Each row has a name. After each piece below comes the name of the row it's from, unless a question asks for something else. Each question is about the rows just above it. Places in a row count from 1.

[182 203 139  95 140 139 117 169  82 153 122  86 137 114 169 116 136 149
 117 117 123  88 146 103  75 153  81 120 117 119 160 164 113 115 175  84
  78 157 148 145  86 140 116  86  82 160  91 138 133 147 107  77 143 164
 110 109  95] : vamu
[182 176 139  95 140 155 117 169  82 153 122  86 137 114 169 116 136 149
 117 117 123  88 146 103  75 153  81 120 117 119 160 164 113 115 175  84
  78 157 148 145 104 140 116  97  82 160  91 138 133 147 107  77 143 164
 110 109  95] : Vusub
[175 102 131 144  92 203 111 103 168  82 107 107 132 138  82 138 112  74
 114  75 157 157  89 113  66 140 109 131 136 128 103 146  77 117 112 140
 124 115 160 110 134 125  85 141 145 138 168  85  82 164 155 164 117  94
 113 169 136] : Pifig
[138 163 195 169  88 151 128 146  92 101 107 113 179 207 106 131 108 137
 128 132 100 136 146  60  87 138 104 154 130 140 110 126 142 147 128  84
  78 119 174 118  86 125 135 131 173 168 108 132 112 160  88 100 116 150
 131 156 134] : tedi
[147  96 171 169 122 121 192 102 168 113 122 113 137 176 144 154 108 116
 160 150  95 160 170 114 133  95 162 165  97 152  96 110 190  83  91 121
 148 147 165 102  95 120 167 176 162 117 137 138 174 147 136 170 136 136
 153 164 159] : das
[155 203 131 111 140 145 107 169  82 141 124 113 146 125 157 109 132 157
 112 117 128 112 138  92  75 168  81 114 144 115 160 164 103 136 175  94
  66 138 131 134 113 140 103  74  82 168  85 117 102 138 107  77 136 164
 110  85  89] : kovuf
key -> tag
[151] -> z506
[150] -> z264
[121] -> z102
[146] -> z90
[108] -> z45
[145] -> z302
[152] -> z448
Join tedi by its entry at place 6:  z506
[83] is at row and place  das, 34
Put [ 89 155 203 131 111 140 145 107 169  82 141 124 113 146 125 157 109 132
 157 112 117 128 112 138  92  75 168  81 114 144 115 160 164 103 136 175
  94  66 138 131 134 113 140 103  74  82 168  85 117 102 138 107  77 136
 164 110  85] back in order: which row is it?  kovuf
Which row holds [132 109 157 125 146 113 124 141] read backwards?  kovuf
asked: [175 102 131 144  92 203 111 103 168  82 107 107 132 138  82 138 112  74
 114  75 157 157  89 113  66 140 109 131 136 128 103 146  77 117 112 140
 124 115 160 110 134 125  85 141 145 138 168  85  82 164 155 164 117  94
 113 169 136]  Pifig

[ 95 173 154 135 128 145 114 153 122 143 160 138 143 150  96 139 113 138
 148 113 125 106 111 154 129 137 143 123 154 126  78  80 128  83 140 127
 135 174 107 116 132 128 147 102 113 143 137 140 131 124 118 136 153 149
 137 136 140 146 113 144 148] : duti
[139 130 120 131 121 120 119 104 134 120 152 117 103 133 133 139 114 112
 110 146 135 178 105 110 106 110 128 140 110 111 131 142 130 140 147 158
 139 155 148 151  76 100 138 119 186 148 140 146 119  95 143 163 165 129
 129 148  96 158 149 125  96] : gov
[165 122 165 152 113 142 133  92 135 152  90 142 150 167 150 137 158 116
 117 117 134 144 117 146 100 144 143 117 107 132  86 124 118  99 117 115
 159 137 181 104 104 114  98 183 136 152 163 163 122 121 155  85  99 109
 150 119 151 132 141 114 116] : kitan
[191  98 107 122 142 106 154 120 132 174 112 127 147 146 131 122 159 110
 137 131 155 158 114 121 134 153 172 153  80 152 110 121 117  89 114 129
 132  82 153 142 110 134  93 155 149 117 153 126 103 103 160 115 124 114
 157 132 144 134 153 112 133] : zope
[127 117 146 160 138 106 152 107 124 145 128 116 107 140 142 120 134 107
 129 115  97 145 152 117 121 117 130  97  96 119 107 102 151 150 112 104
 130 143  90 113 137  87 115 110 101 154 127 119 168  96  93  80 117 132
 132 126 162 142 119 140 162] : nak
[123 127 141 148 138  98 158 105 130 138 126 114 115 138 155 122 144 119
 134 118 100 162 154 102 123 126 133 102 104 112 120 107 144 139 119 127
 133 130  94 111 142 104 109 121 118 176 126 119 168  93  84  95 114 125
 123 109 156 147 120 139 164] : sido
[134 148 122 111 156 125 151 156 119 159 167 118 152 129  92 112 123 113
 143 138 136 126 119 136 146 161 160 128 125 126 104  84 112  64 126 138
 112 135 122 151 116 140 131  87 145 117 134  96 113 107 144 149 164 137
 149 160 142 135 116 135 143] : Gane
[126 168 173 141 114 164 114 133 125 129 161 142 153 165  85 135 143 121
 140 123 105 133 139 175 111 160 118 107 151 113  97  82 111  91 131 120
 157 170 129 109 119 108 117  99 151 155 148 137 140 130 144 119 135 147
 122 138 172 139 116 128 141] : lupa
[163 112 106 111 155 103 158 140 130 178 129 121 148 128 125 120 138 117
 139 135 158 139 104 110 146 148 186 151  95 147 105 110 119  76 119 139
 110  96 140 152 119 148 120 133 133 110 142 114  96 100 146 131 148 120
 165 143 129 131 140 130 134] : ros
[116 123 145 110 162 102 138 101 132 141 140 108 111 137 132 138 137 115
 130 112 129 169 122 103 129 105 107  90  86 125 129 110 123 134 112 181
  85 127  88 122 121 132 127  83 129 173 128  90 147  98 113 108  86 117
 101 105 133 118 124 132 165] : zot
[177 116 102 108 150 114 157 145 125 173 147 122 151 173 102 110 148 109
 149 141 147 152 127 127 145 167 169 151  93 141 117 102 113  77 119 137
 119  89 130 155 115 136 107 106 159 115 145 101 105 100 157 138 148 132
 147 150 152 135 136 119 141] : mana
Which row holds these entries in another order? [ 76  95  96  96 100 103 104 105 106 110 110 110 110 111 112 114 117 119
 119 119 120 120 120 121 125 128 129 129 130 130 131 131 133 133 134 135
 138 139 139 139 140 140 140 142 143 146 146 147 148 148 148 148 151 152
 155 158 158 163 165 178 186]  ros
[ 78  80  83  95  96 102 106 107 111 113 113 113 113 114 116 118 122 123
 124 125 126 127 128 128 128 129 131 132 135 135 136 136 137 137 137 138
 138 139 140 140 140 143 143 143 143 144 145 146 147 148 148 149 150 153
 153 154 154 154 160 173 174] is which row reordered?  duti
asked: [123 127 141 148 138  98 158 105 130 138 126 114 115 138 155 122 144 119
 134 118 100 162 154 102 123 126 133 102 104 112 120 107 144 139 119 127
 133 130  94 111 142 104 109 121 118 176 126 119 168  93  84  95 114 125
 123 109 156 147 120 139 164]  sido

[129 108 119 117 123 118] -> pabov
[112 135 128 128 106 130] -> regod
[129 141 122 124 138 144] -> taruk
[120 126 122 130 118 140] -> Dogo
[125 141 144 138 129 122] -> Muti
[128 135 112 106 128 129] -> binu
[127 131 125 145 134 122] -> nopok
Which row holds this, read backwards? [128 106 112 135 128]  binu
Which row holds [129 128] read backwards?  binu
Which row holds these entries in another order? [122 125 129 138 141 144]  Muti
Which row holds this, read backwards? [129 138 144]  Muti
Where in the named rows is [124]?  taruk, 4
[122 125 141 144 138 129] is which row reordered?  Muti
Table of tags by key:
[139] -> z501
[130] -> z925
[140] -> z318
[129] -> z899
Look up the entry of regod at place 6 in the table:  z925

[104 153 151 104 151 148 151 105 104 151 102 149 147 104] -> giti
[127 127 127 127 128 127 129 129 129 128 129 127 127 129] -> mibov
[ 67  74  67  67  63  69 192 192 193 188 197  68  74 196] -> Baru
[124 125 124 124 125 124 131 132 131 132 132 125 125 132] -> Feku
[158 155 158 158 160 157  96  96  96  98  94 158 155  95] -> Toli
[135 135 135 135 136 135 120 120 120 121 120 136 135 120] -> rok
[117 118 117 117 116 117 140 140 140 139 140 117 118 140] -> bage
[151 148 151 151 153 151 104 104 104 105 102 151 148 103] -> forez
key -> tag
[119] -> z262
[130] -> z561
[103] -> z384
[131] -> z44
[134] -> z721
[120] -> z13
[135] -> z220
[104] -> z793
Look up the entry of rok at place 7 in the table:  z13
Which row holds this, read backwards? [102 105 104 104 104 151 153 151 151 148 151]  forez
asked: [151 148 151 151 153 151 104 104 104 105 102 151 148 103]  forez
asked: [135 135 135 135 136 135 120 120 120 121 120 136 135 120]  rok

[128 107 125 129 131 130 116 163 127] = vegu
[135 151 126 109 125 112 130 128 127] = Supuv
[163 130 130 128 125 127 131 116 107] = let
[125 109 126 124 153 124 131 155 127] = tozir
[157 145 134 136 151 106 126 134 130] = lebam
[134 114 132 129 161 123 139 149 128] = Rubuf
[ 60 107 127 127  51 112 133 110 130] = luris
[113 122 116 123 111 142 126 120 132] = Von
[148 109 134 109 133 118 128 117 131] = Kalon
[142 130 145 134  92 130 125 111 126] = bekeg
[ 92 134 135 122 146 119 126 152 129] = kib
[ 84 151 129 136  99 144 121 140 124] = Mitif
key -> tag
[130] -> z366
[124] -> z614
[127] -> z923
[125] -> z176
[128] -> z595
Join vegu by its entry at place 9:  z923
The row with [128 107 125 129 131 130 116 163 127] is  vegu
asked: [135 151 126 109 125 112 130 128 127]  Supuv
Which row holds these entries in another order? [127 116 163 131 107 128 125 129 130]  vegu

[ 89  67 149 147  87  80  76  73 149 110  71] : nadak
[137 155 129 128 139 141 146 148 128 126 149] : feb
[132 147 132 131 133 135 137 141 131 124 141] : bita
[133 132 123 124 134 135 135 133 123 133 134] : purar
[133 153 108 131 135 137 142 146 131 124 146] : lun
[147  89 149  67  73 149  80  72 110  76  87] : fetum
[ 95  94 153 150  96  91  91  93 152 107  91] : Zipod
Table of tags by key:
[149] -> z682
[108] -> z759
[153] -> z344
[123] -> z190
[150] -> z184
[147] -> z51
[148] -> z597
[107] -> z136
Join nadak by its entry at place 3:  z682
[133 123 133 135 135 134 124 123 132 133] is which row, read backwards?  purar
Which row holds these entries in another order? [ 76 110 149 149  89 147  80  67  71  73  87]  nadak
Where in the named rows is [107]?  Zipod, 10

[144 134  76 147 118  89 125]  gul
[ 94 137  76  89 115 125 142]  tebo
[118 132  92 154 120 147 147]  kibo
[147 133  76 118 144 125  89]  fuz
[130 129  76  89 115 125 142]  Leg
[116 116 135 128 128 127 124]  lir
[ 94 129  76  89 115 125 142]  mol
[130 129  76  89 115 125 142] is in which row?  Leg
Put [ 76  89 118 125 134 144 147] back in order: which row is it?  gul
[ 76  89 115 125 129 130 142] is which row reordered?  Leg
Which row holds [147 120 154  92] read backwards?  kibo

[110 121 123 133 128 133 126 112] -> sur
[115 110 134 116 112 124 127 108] -> takeg
[186  56 106 200 124  60 104 130] -> Zadep
[200 107 186  56  60  85 146 139] -> Rusib
[200 107 186  56  60 124 130 104] -> Suse
tags:
[122] -> z880
[56] -> z33
[134] -> z215
[55] -> z84
[121] -> z229
[133] -> z379
The tag of sur, keyed by place 4:  z379
[126 133 128 133 123 121] is which row, read backwards?  sur
Put [104 200 107 186  56  60 124 130] back in order: which row is it?  Suse
[127] is at row and place  takeg, 7
Which row holds this, read backwards? [ 85  60  56 186 107 200]  Rusib

[121 106  59 134 129 100 106  79  77]  gevu
[125 105  86 125 136 104 105  99  93]  Bufeb
[111 105  88 140 137 104  92  99  91]  Suvi
[102 106 145 164 161 106 108 111 127]  terot
[140 144 129 110 118 136 103 131 132]  Zaruv
tags:
[107] -> z98
[59] -> z631
[146] -> z493
[106] -> z290
[145] -> z205
Join terot by its entry at place 3:  z205
[102] is at row and place  terot, 1
Row and place of [164] in the named rows:  terot, 4
The row with [140 144 129 110 118 136 103 131 132] is  Zaruv
Row and place of [110] in the named rows:  Zaruv, 4

[124 117 101 133 133 116 114]  Per
[117 108  95 142 140 108 104]  Pifup
[139 148 155 121 120 148 152]  zez
[123 121 122 137 136 122 121]  pid
[131 136 147 129 129 138 140]  lefim
[112 109 113 151 146 109 107]  Bon
[129 138 147 136 141 131 129]  lubin
Which row holds these entries in another order? [140 138 129 129 147 136 131]  lefim
tags:
[101] -> z399
[138] -> z708
[147] -> z432
Join lubin by its entry at place 3:  z432
Which row holds [117 108  95 142 140 108 104]?  Pifup
Row and place of [123] in the named rows:  pid, 1

[ 84 143  82  97 154]  Vobit
[163 117 142 145  98]  daram
[ 95 135 120 126 112]  daraz
[ 60 163  49  83 174]  keru
[ 93 136  94 110 115]  zet
[137 107 126 145  98]  tanaz
[137 107 126 123 126]  Sen
[140  96 109 122 122]  donog
Table of tags by key:
[126] -> z422
[142] -> z278
[163] -> z491
The tag of daram, keyed by place 3:  z278
asked: [ 84 143  82  97 154]  Vobit
[97] is at row and place  Vobit, 4

